In the rows, 128 means zero.
Each named move below is a turn or a mirror, shown by a few rows before and after it. Which moves, in which order, take the first row of each later pair to the second? The first pair is answered.
move minek:
[221 155  64 116 140 106 134 151 129  98 122  57  84 120 153 166 150 137
 121 141  88  78 119 138 102 138 147 160 135 115 101 115 161 117 185 129
 123 112 192 148 167 131 149 178] |-> [143  95  66 145 151 130  61 127 138 102 167 111  91  74 156 176 146  95
 113  81 120  80 130 141  73 150 181 121 145  98 123 114 136 128 179 124
 107  76 120 136 159  99 122 182]
[127 123  44 167 163 119 132 114 119 119 132 106 118 169 120 116 115 126
  70 110 148 113 119 151 123  93  97 168 117 105 119  94 156 108 145 176
 109 108 177 126 137 139 166 131] |-> [104 104  44 174 166 127 109 106 120 120 147 124 117 154 120 119 115 114
  71  91 159 115 123 153 112  96 108 153 120  98 126  93 147 111 145 174
 102  95 154 122 135 130 160 131]
[ 99 164 201  80 120 130 138 131 124 189 196 148 141  95 198  66 122 176
 119 152 147 171 154 132  96 128  93  81 144 116  93 117 141 135 103 104
 145 197  92 114 139 138  88  47] |-> [106 171 201  78 118 128 149 132 122 188 190 144 140 103 199  63 124 182
 119 163 144 170 153 132 101 127  90  85 143 117  89 118 144 136 103 105
 147 200  99 119 138 143  92  49]
move metap:
[149  69  72 124 108 154 100 129  47 135 121 143  88 147 138 140 156 124
 121  95 146 104 114 211 137 113 128 130 141 156 132 100 187 151 152 174
 174  95 118 136  66 138 138 219] |-> [109  58  77 139  98 158  76 124  60 161 150 156  98 140 124 148 162 115
 122 100 132 125 118 219 145 111 133 120 153 145 134 105 177 149 152 169
 165 106 113 126  69 140 139 208]
[118  72  99 126 190 124  98 137  89  80 130 171 114  96 140 101 146 108
 159  55 161  89 132 126  56 122 165 106 117 141 127  78  90 168 113 156
 131  96 110 182 176 101  96 127] |-> [ 75  63 109 143 176 131  68 128 104 111 161 179 125  83 117 113 157  93
 159  64 142 113 134 138  67 116 165  97 134 127 133  89  78 168 102 148
 121 110 101 171 170 105  95 109]
[103 123 132 144 133 124  96 125 162 141 165 162 120 111 151 152 130 132
 171 110 103 119 158 131 105 124 116 118 157 112 116 114  84 106 139 128
 114 165 135 136 171 141 164 137] |-> [ 93 143 157 135 118 138 101 121 165 144 161 144 122 105 118 156 135 126
 171 133  93 118 160 133 120 127  99 124 154 101 114 134  84 102 101 108
 118 164 123 133 148 134 152 117]
[126 118 101 132 124 131 126 131 116 117 138 140 129 155 132  91 121 122
 112 112 133 123 113 120 140 118 116 156 114 131 142 123 151 153 134 146
 143 118 147 124 129 120 125 131] |-> [110 110 101 142 122 128 115 128 121 130 148 147 133 151 131  96 124 116
 110 111 123 131 114 121 140 120 118 154 120 128 143 124 147 152 138 145
 140 126 144 119 130 124 126 126]
move Vebev:
[ 98 130 163 150 125 143 135 127 150 146 120 133 155 105  91 140 150 116
 126 179 115 162 125 124 113 137 102 147 137 125 102 138 143 126  81 128
 137 116 133 118  93 138 160 119] |-> [ 96 128 162 151 123 145 135 128 151 146 121 133 153 103  91 140 150 115
 127 181 116 161 129 123 114 135 101 149 136 123 102 138 141 126  80 129
 137 117 134 119  93 136 159 118]
[191 143  66 170 124 136 102 167 128 119 150  65 123 106 173 137 124 167
  76 122 143 144  95 138 124 112 134 151 154 102 144 154 145 186 153 146
 157 125 109 110 105 157 167 142] |-> [176 133  61 174 124 138  91 161 129 119 156  75 129 103 172 136 123 161
  75 116 149 148  99 139 122 113 139 144 156 101 148 154 144 190 153 148
 154 121  97 110 102 153 166 139]
[ 91 117  78 136 164 118 127 100 141 126 138 130 143 159 146  59 113 106
  74 133 162 147 110 153 168  81 142 141  74 164 185 105 139 177 124 176
 125 135 113 117  96 155 146 125] |-> [149 157  83 110 155 114 166 121 138 115 105  93 132 176 149  60 120 132
  87 160 144 136 108 146 172  83 120 167  71 170 163 111 152 158 121 172
 136 145 147 133 106 165 157 125]
move gere:
[146 146 132 131  96 114 138 135 146 138 125 119 125 132 114 166 146 138
 144 159  94 146 133 124 132 124 135 136 136 108  97 134 129 102 140 100
 133 165 162 147 162 147 135 126] |-> [115 142 159 135  87 127 127 129 153 144 135 131 132 117  94 166 146 126
 143 156 101 152 138 124 132 126 129 127 134 104 105 150 123 109 110  92
 133 158 132 139 145 136 120 109]
[126 145  95 134 140 120 165 119 118 149 143 115 141 153 123 127 111 150
 125 155 123 164 106 137 145 104 109 133 120 146 136 128 142 134 150 133
 135 140 143 117 118 143 150 124] |-> [102 121  90 151 138 128 126 118 130 156 170 127 135 136 128 149 128 134
 132 137 110 171 115 144 125 112 122 123 136 128 136 123 134 123 164 122
 120 140 143 113 134 144 152 126]
[116 106 140 163 116 126  89 145 103 119 122 153 137 123 161 117 121 114
 109  90 141 138 144 102 111 111 146 111 134 131 140 134 127 149 122 123
 117 126 126 111 129  95 124 131] |-> [132 122 146 152 121 123 123 147  96 110 101 146 138 139 158 103 109 129
 101 100 151 134 135  97 126 106 137 119 121 145 141 135 137 159 110 131
 127 125 131 110 115  94 123 128]
Now pairs of rows:
(2 to 3 moves a pair)
[135 140 126 138  66 119 111 136 112  99 123 112 101  89 119 140 126 138
 151  99 117  48 128 142  66 124 139 154 157 129 120 115 157 121 123  80
 147 112 126  94 132  94 119 135] |-> [157 150 112 138  67 100 126 144 110 113 116 106  99 111 132 137 130 152
 153 117 100  58 122 145  77 116 135 164 162 135 114 108 158 119 146  88
 149 134 160  98 149 111 138 139] : metap then metap then minek
[119 110 137 107 129 169  95 109 112  77 129 137 111  74 123 147 123  79
 122  79 176  73 134 120  85 160 146 108 110  99 152 138 122 126  81  96
 130  61  54 125 102  76  73 143] |-> [ 81 106 129 119 131 163 103  90 109  98 136 152 131  84 107 124 104  74
 100  99 189  98 120 130 120 145 145 107 103 111 167 133 126 157  68 115
 131  69  47 109  76  80  76 136] : minek then Vebev then metap
[106 151 140 136 113 110 152 137 114 157 134 123 138 137 144 132 133 118
 131 169  97 156 126 148 156 113 106 133 113 147 107 135 121 123 109 141
 146 125 167 108 105 151 131 101] |-> [ 95 127 113 153 119 103 126 132 118 164 153 141 138 135 163 138 137 108
 129 151  97 161 130 158 143 110 129 122 123 143 110 119 118 123 140 148
 137 125 172 105 123 152 139 121] : Vebev then gere then gere
[132 122 111 129 146 133 133 112 117  99 117 109 126 118 122 117 122 108
 100 116 156 109 120 132 125 128 148 137 107 121 144 117 141 149 121 137
 136  83 122 124 118 119 115 150] |-> [139 111  95 139 150 122 130 116 120 109 120 118 121 124 143 120 124 111
 104 109 153 114 123 130 122 124 157 138 116 121 138 107 137 144 146 144
 135  95 137 125 137 128 128 160] : Vebev then metap
[161 116 101 129 154 137 113 123 115 103 125 117  94 138 160 169 139 122
 149  94 135  92 124 144  72 157 162 130 152 117 127 109 144 127 160 117
 129 104 146 138 178 113 118 174] |-> [174 139 117 125 136 133 120 135 125 121 125  95  93 143 142 182 155 133
 160 126  99 107 124 146  81 154 146 142 162 107 114 123 141 109 150 103
 130 125 176 141 183 125 131 160] : Vebev then metap then Vebev
[ 91  88 155 151 124 125  98 124 144 147 151 171 130 106 131 125 109 136
 135 103 122 152 132 118  98 144 117 114 151 128 138 126 115 134 119 130
 118 130 102 118 141 130 123 118] |-> [160 142 150 117 129 111 176 136 121 120  93 126 124 145 130 103  99 165
 128 141 125 131 114 108 121 133  95 151 124 152 127 123 143 139 108 146
 141 134 141 132 127 140 129 124] : metap then gere
[161 117 144 135 127 119 114 145 134 131 133 139 117 127 160 138 137 147
 163  97 120 136 142 114 100 140 144 128 149 122 114 116 130  91 154 105
 132 127 137 132 164 144 135 125] |-> [173 137 151 124 133 113 162 143 118 119  98 133 129 151 155 111 114 164
 143 112 150 130 131 107 125 129 131 138 125 149 121 111 144 115 133 124
 146 127 132 134 136 142 130 120] : Vebev then gere then gere
[154 128 125  77 138 131 176 141 118 108  72  62 100 176 117 108 142 118
 100 166 164 109  98 114 158 122 149 138 111 118 133  88 155 141 137 159
 147  88 115 167 155  97 146 134] |-> [130  90 115  95 135 144 103 145 138 115 118  72  85 135 133 147 168  92
 118 128 147 106 121 121 108 141 173 118 138  83 131  91 137 110 165 135
 128  73 103 170 190  89 142 151] : minek then Vebev then gere
[133 127 112 122 138 116 145 150 120 107 103 135 144 152 155 127 128 173
 117 105 161 102 156 122 144 156 128 128 144 139 121 124 148 114 127 139
 139 115 125 149 156 145 100 158] |-> [133 131 111 125 138 112 153 147 120 113  99 136 146 158 155 119 125 179
 112 110 157 106 154 125 150 150 124 130 146 144 123 124 147 116 130 146
 139 122 133 147 152 151 106 158] : Vebev then minek
[ 56 125 154 105 125 139 102 148 145 170 159 123 172 103  39 144 133 102
 151 130  99 186 141 139 162 132 109 118 150 129 128 161 104  97  71  91
 122 123  76  97 101 105 119  71] |-> [197 160 123  52 164 121 197 174  99  75  61  89 138 146 104 109  99 146
 146  98 157 107 135 102 135 143 111 152 107 171 114 128 141 102 106 121
 158  81 103 136 113 100 118 124] : metap then metap
[107 136 116 144 136 158  65 150 163 132 163  92 100 115 129 152 181 114
 142 134  64 137 140 157  79 142 132 118 152  84 111 136  86  71 125 102
 104  97 128 146 167 111 140 137] |-> [172 160 107 116 150 154 115 160 140  83 111  71  86 133 151 138 164 133
 141 125  90  96 139 139  70 149 127 136 129 104 103 126 107  69 132 112
 120  76 141 167 170 108 135 159] : metap then metap then metap
[102 112  95 131 140 123 111 131 125 135 159 110 131 117  95 121 148  89
  97 129 140 133 143 130 132 122 138 134 126 105 142 122 137 161 105 156
 133  72  90 129 112 110 107 134] |-> [172 133  76 112 148 104 149 153 116 121 125  83 117 147 124 118 149 120
 109 135 127 120 141 117 127 121 133 156 127 116 124 109 150 143 139 166
 144  83 139 147 143 130 125 153] : Vebev then metap
[132 175 144 102 139 136 193 116 113 136 132  94 132 144 103 100 136 157
 146 172 140 120 143 159 139  98 101 158 142 156 114 130 172 122 110 127
 129 177 160 162 118 128 145 107] |-> [ 62 104 109 143 161 134 137  84 116 144 178 162 143 125 133  87 115 125
 125 109 177 133 142 167 125  96 149 122 152 156 140 105 158 156 145 151
 112 158 115 146 124 118 140 126] : metap then Vebev
[ 97 144 155 117 106 145 119 120 131 148 140  93 140 114 101 132 129 104
 125 147 115 143 124 139 152 136 104 161 100 113 152 168 148 149  75 107
 123 107 112 123  82 108 128 117] |-> [132 123 124 108 139 142 128 121 114 100 113 109 123 114 148 115 108 108
 116  92 162 101 125 121 119 147 130 155  85 131 155 141 154 158 112 124
 131  70  94 137  97  92 122 155] : metap then minek then metap
[132 151 152 112  95 118 161 133 141 124 121 141 145 147 121 115 131 150
 131 175 102 142 122 121 138 136 108 126 125 132 112 131 112 114  95 131
 137 175 146 117 102 145 141 107] |-> [107 139 146 124 100 116 151 121 140 132 134 156 155 146 119 107 125 140
 124 173 107 152 117 128 143 129 117 122 123 136 122 126 109 123  98 138
 134 178 140 109  96 144 140 105] : Vebev then minek
[177 158 130 111 106 144 122 153 152 129 125  91  95 119 111 173 183 119
 157 155 105 106 142 120 106 168 127 147 139 108 117 133 140  93 119  95
 120 138 159 150 137 135 126 138] |-> [176 173 155  99 103 149 149 150 140 120 105  89 107 126  93 155 170 127
 147 169 123 105 138 114 124 168 114 152 123 117 121 139 147 110  87  95
 130 137 145 145 109 128 116 119] : gere then gere
[151 132 149 120 127 128 160 126 127 128 114 131 132 155 141 116 116 142
 143 133 126 137 129 123 148 116 123 119 133 150 132 130 111 132 139 136
 156 145 126 130 143 135 143 109] |-> [126 111 142 134 123 133 129 123 137 142 143 147 130 141 144 130 125 131
 148 120 119 149 137 128 134 122 136 109 149 135 133 127 102 127 151 134
 144 148 122 126 156 134 148 111] : metap then gere
[164 109  60 147 127  91 164 126 115 134 167 139 163 166 112 104 129 130
 149 117  87 133 109 133 152 109 143 126 162 130 116 117 152 165 216 153
 100 162 179 149 190 179 161 182] |-> [ 69  91 103 165  99 124 100 106 137 166 218 155 181 115  51 126 143  87
 147 122  78 156 121 150 154 115 136 102 170  97 131 152 130 170 151 119
  86 152 116 124 154 154 132 143] : minek then metap
[114  69 109 138 121 123  56 108 153 160 191 170 108  97 172 118 140 119
 125  63 123 101 132 130  94 126 170  86 155 121 150  92 114 101 192 145
 116 121  97 104 161 150 130 153] |-> [100  70  95 148 121 106  75 102 150 181 192 177 122 120 168 103 132 123
 111  89 117 123 119 138 126 108 168  92 153 137 155  87 118 121 199 167
 117 145 116  98 153 164 144 149] : minek then Vebev
[166 126 110 124 115 100 127 144 144 116 118  75 107 130 114 134 149 132
 113 151 105 125 133 152 138 153 112 136 113 108 122 120 151 100 118 108
 128 127 169 141 149 136 147 137] |-> [156 130 123 121 111 109 122 141 145 111 119  75 107 120  98 135 151 123
 112 153 109 118 134 154 138 156 108 136 107 103 125 129 151 102  97 100
 129 117 153 142 137 125 135 128] : minek then metap then minek
[183 133  86 117 139  96 141 126 129 112 124 118 112 154 162 151 131 145
 163 135  97 129 131 136 101 117 125 138 129 132 106 109 137 123 206 135
 129 139 168 151 189 163 146 155] |-> [154 162 175  99 100 135 132 136 148 120 126 105 120 118  96 172 149 141
 189 160  82 132 151 132  99 134  83 132 130 107  96 158 115 100 116  79
 132 134 121 146 151 140 112  99] : gere then Vebev then gere
[ 66  73 146 165 100 158  68  98 184 128 185 129 132 115 105 225 157 124
 130 115  89 154 132 172 138 178 118  83 179 105 101 188 112  75  90 102
 139  98 182 125 168  48 127 159] |-> [ 87 108 174 139  96 168  97 103 176 104 151 100 133 113  80 221 153 127
 123 133 103 130 130 166 145 185  96  97 157 108 100 205 121  76  44  88
 157  80 167 131 141  32 104 149] : metap then Vebev
[117  98 130 112 144 161  74 113 116  76 131 139 105  99 142 132 126  91
 124  71 137 102 129 142  76 169 172  96  98 113 140 118 125 122 119 117
 124 103  71 142 123  80  94 157] |-> [160 107 104 107 160 130 135 117  91  70  94 148 110 150 180  96  98 126
 116  77 154 109 112 132  99 148 169 111  88 153 138  93 140 144 160 160
 136 127 111 147 131 104 119 173] : gere then minek then metap
[172 154 142  98 105 124 149 161 134 119 101 117 112 145 139 152 136 161
 163 167 105 113 129 124 151 128 105 146 145 124 100 148 129 102 130 105
 119 141 165 124 163 156 143 104] |-> [103 110 145 129 102 139  79 146 152 141 151 154 118 106 130 174 145 127
 165 135 101 128 143 136 131 137 124 114 164  99 111 153 107 102 130  91
  97 131 121 108 166 141 133  99] : gere then Vebev
[141 143  86 114 144 134 151 143 102 118 114  94  90 149 163 112 128 151
 123 176 111 135  94 144 119 145 126 149 122 138 136 132 121 142 147 139
 116 127 158 146 127 138 148 185] |-> [ 84 130 124 122 123 162  95 134 121 132 151 101  93 100 126 140 150 120
 132 173  96 140 111 153 104 158 119 131 133 107 142 161  99 125 100 102
 105 116 111 136 110 118 123 158] : gere then metap
[ 90 130 158 141 114 146 139 125 129 163 143 141 132 142 102 124 133 142
 119 144 134 139 121 144 133 108 128 115 130 147 128 133 106 156 101 140
 152 147 126 104  82 128 120 120] |-> [ 96 129 152 138 123 145 144 123 121 149 133 140 130 145 108 114 122 142
 112 135 147 130 120 140 133 112 133 115 123 153 132 128 111 164 101 144
 157 137 118 104  78 122 114 126] : minek then metap then Vebev
[ 78 137 115 197 123  83 101 129 129 178 145 150 148 106 121 127 127  64
 101 155  69 179 118 126 193 105 190 168 159 110 162 109 141 153 207 137
 126 140 125  86 104 194 181 119] |-> [121 168 118 176 119  76 137 144 123 172 119 124 142 126 121 125 130  86
 107 181  54 174 111 124 203 105 173 188 156 118 146 110 150 141 208 136
 135 156 158  96 110 204 194 116] : minek then Vebev
[160 150 112 133 134 132 134 103 135 122 144 125 118 157 117 143 166 136
 122 132 123  96 112 146 124 121 144 167 140 106 151 124 148 135 130 143
 125 148 167 137 144 167 114 156] |-> [149 144 107 137 135 132 133  96 136 130 148 133 127 159 118 137 161 131
 117 132 126 108 108 149 135 116 146 165 141 114 154 121 151 145 130 150
 123 152 163 131 140 168 116 153] : Vebev then minek
[ 74 143 125 147 124 135  96 117 140 153 139 106 127 113  99 147 138 106
  93 160 100 144 122 141 142 115 141 137 125 110 143 136 122 121 111 116
 117 119 125 112  90 129 127 106] |-> [102 144 109 139 126 137  87 125 141 138 139  88 109 109 113 168 151 102
  99 149  92 121 129 142 119 128 146 144 130  99 131 135 122  97 131 109
 111 105 140 124 116 126 130 129] : metap then gere then gere
[201 144 141 138 114 121 154 132 135 114 125 121  94 122 149 139 149 147
 150  74 133 127 138 145 135 120 129 106 113 155 117 100 131  95 142 128
 132 135 113 128 150 159 163 144] |-> [180 156 180 135  97 132 157 130 141 128 125 123 108 114 119 138 149 152
 158  93 126 142 140 144 148 120 110 105 111 153 116 120 121  96 103 114
 135 142  98 122 127 157 151 112] : metap then gere then Vebev
[100 136 102 104 137 131 176 155 116 116 121 106 153 155  83 115  98 109
 128 187 107 115 130 165 156  99 126 135  99 135 164 119 181 137  88 154
 170 100 112 105  97 112  65 148] |-> [ 99  91  49 128 151 123 116 155 128 120 157 121 131 138 127 142 122  89
 137 146  91 112 142 178 116 105 166 122 127 115 160  98 173 117 159 156
 147  94 130 107 149 118  84 186] : gere then minek
[159 127  83 125 155 120 139 129 119 107  95 109 131 146 143 131 124 128
 126 132 132 120 117 143 135 124 143 149 136 132 128 119 134 127 159 142
 124 128 168 118 144 142 136 143] |-> [101 115 131 132 131 151  92 122 136 122 126 115 140 104  97 153 140  99
 135 132 121 127 132 150 126 140 133 131 143 102 131 149 117 117 104 107
 112 113 119 107 119 118 107 113] : gere then metap
[135 134  43 118 174 101 157 128 122 121 106 108 145 155 116 144 114 125
  82 158 136 104 139 150 178  85 145 132 108 107 149 117 218 174 133 152
 164 102 153 202 125 130 154 124] |-> [127 145  53 117 164 106 159 126 128 133 113  98 150 154 103 150 119 125
  85 175 125 111 138 156 187  83 136 132 114 105 148 129 218 172 119 148
 165 112 161 199 119 134 158 111] : minek then metap then minek
[148 134 189 127 113 124 144 160 148 141 124 133 142 139  98 132 127 153
 158 131 132 153 147 107 111 136 108 128 143 115 117 140 122 113  88 106
 147 132 121 136 140 116 145  87] |-> [174 140 173 121 120 113 166 164 140 133 104 130 138 159 114 123 119 163
 155 131 140 150 138 104 117 131 107 136 135 132 116 127 131 116 100 120
 154 135 136 138 144 120 151  97] : Vebev then minek then metap
[146 144 116 116 138 118 125 119 142 129 157  65  84 135  91 132 173 114
 109 139  92 109 126 164 137 119 119 140 129 120  97 157 165 121 115 138
 102 130 118 155 160  95 110 157] |-> [155 142  92 118 152 108 142 110 131 125 148  73  88 152 105 115 157 116
  95 135 107 108 116 162 147 113 128 143 118 135 103 144 171 137 130 157
 106 129 125 150 156  96 117 169] : Vebev then gere then gere
[ 81  76 148 173 121  97 107 151 103 142 121 169 115 161 124  98 102 134
 145 135 154 151 169 130 114 174 130 105 122 109 136 160 138  96 108 127
 117 116 123  93 124  99 136 117] |-> [137 110 131 151 130  83 160 162  87 120  83 138 107 191 136  89  95 155
 142 153 152 134 158 125 125 165 118 131 109 126 124 152 157  96 119 144
 130 120 162 107 130 112 146 133] : metap then gere
[128 146  32 143 184  78 160 147 106  93 135 151 108 161 192  93 102 139
  92 167 133 136 119 103 144 119 137 127 166 150 117  99 185 143 214 199
 130 162 179 158 172 158 132 140] |-> [ 69 164  84 148 163  89 183 127 107 126 136 163 147 163 133  68  83 136
  78 210 140 171 107 108 199 102 108 120 153 158 135 121 176 176 139 196
 136 180 142 133 113 152 118  86] : metap then gere then gere
[136 147 178 130 102 130 113 127 153 169 131 131 192 111 119 137 138 154
 129 160 153 164 159 119 142  92  95 105 124 147 134 181 133 108 106 138
 134 156 153 110 115 146 160  84] |-> [118 102 150 142 128 127  97 110 141 142 137 173 194 107 154 119 110 136
 108 104 205 151 157 113 122  93 130  83 115 160 154 152 131 136 132 160
 132 123 115 108 117 129 148 110] : metap then metap then Vebev
[158 132 123 119 119 103 142 144 123 122 119 120 122 143 117 125 134 137
 142 127 122 118 138 116 113 119 124 139 134 134 112 138 161 116 130 128
 124 128 148 132 152 140 131 119] |-> [112 107 128 139 117 111 101 130 136 139 151 144 131 120 106 134 136 116
 142 115 122 132 142 121 107 120 136 120 143 121 120 145 149 122 125 121
 112 122 120 121 148 130 125 111] : metap then minek then metap
[ 46  91 180 169 114 144  73 114 140 175 167 176 144 103 122 136 123 109
 134 106 109 165 136 130 134 110 135  98 162 117 124 135  99 141 104 137
 116 141  73 106 105 109 113  87] |-> [210 171 168 114 115 115 177 164 118 123  77 101 111 158 159 132 127 178
 158 141  84 122 134 104 125 114  98 155 146 145  79 127 130 100 142 141
 145 159 166 151 144 140 145 116] : Vebev then metap
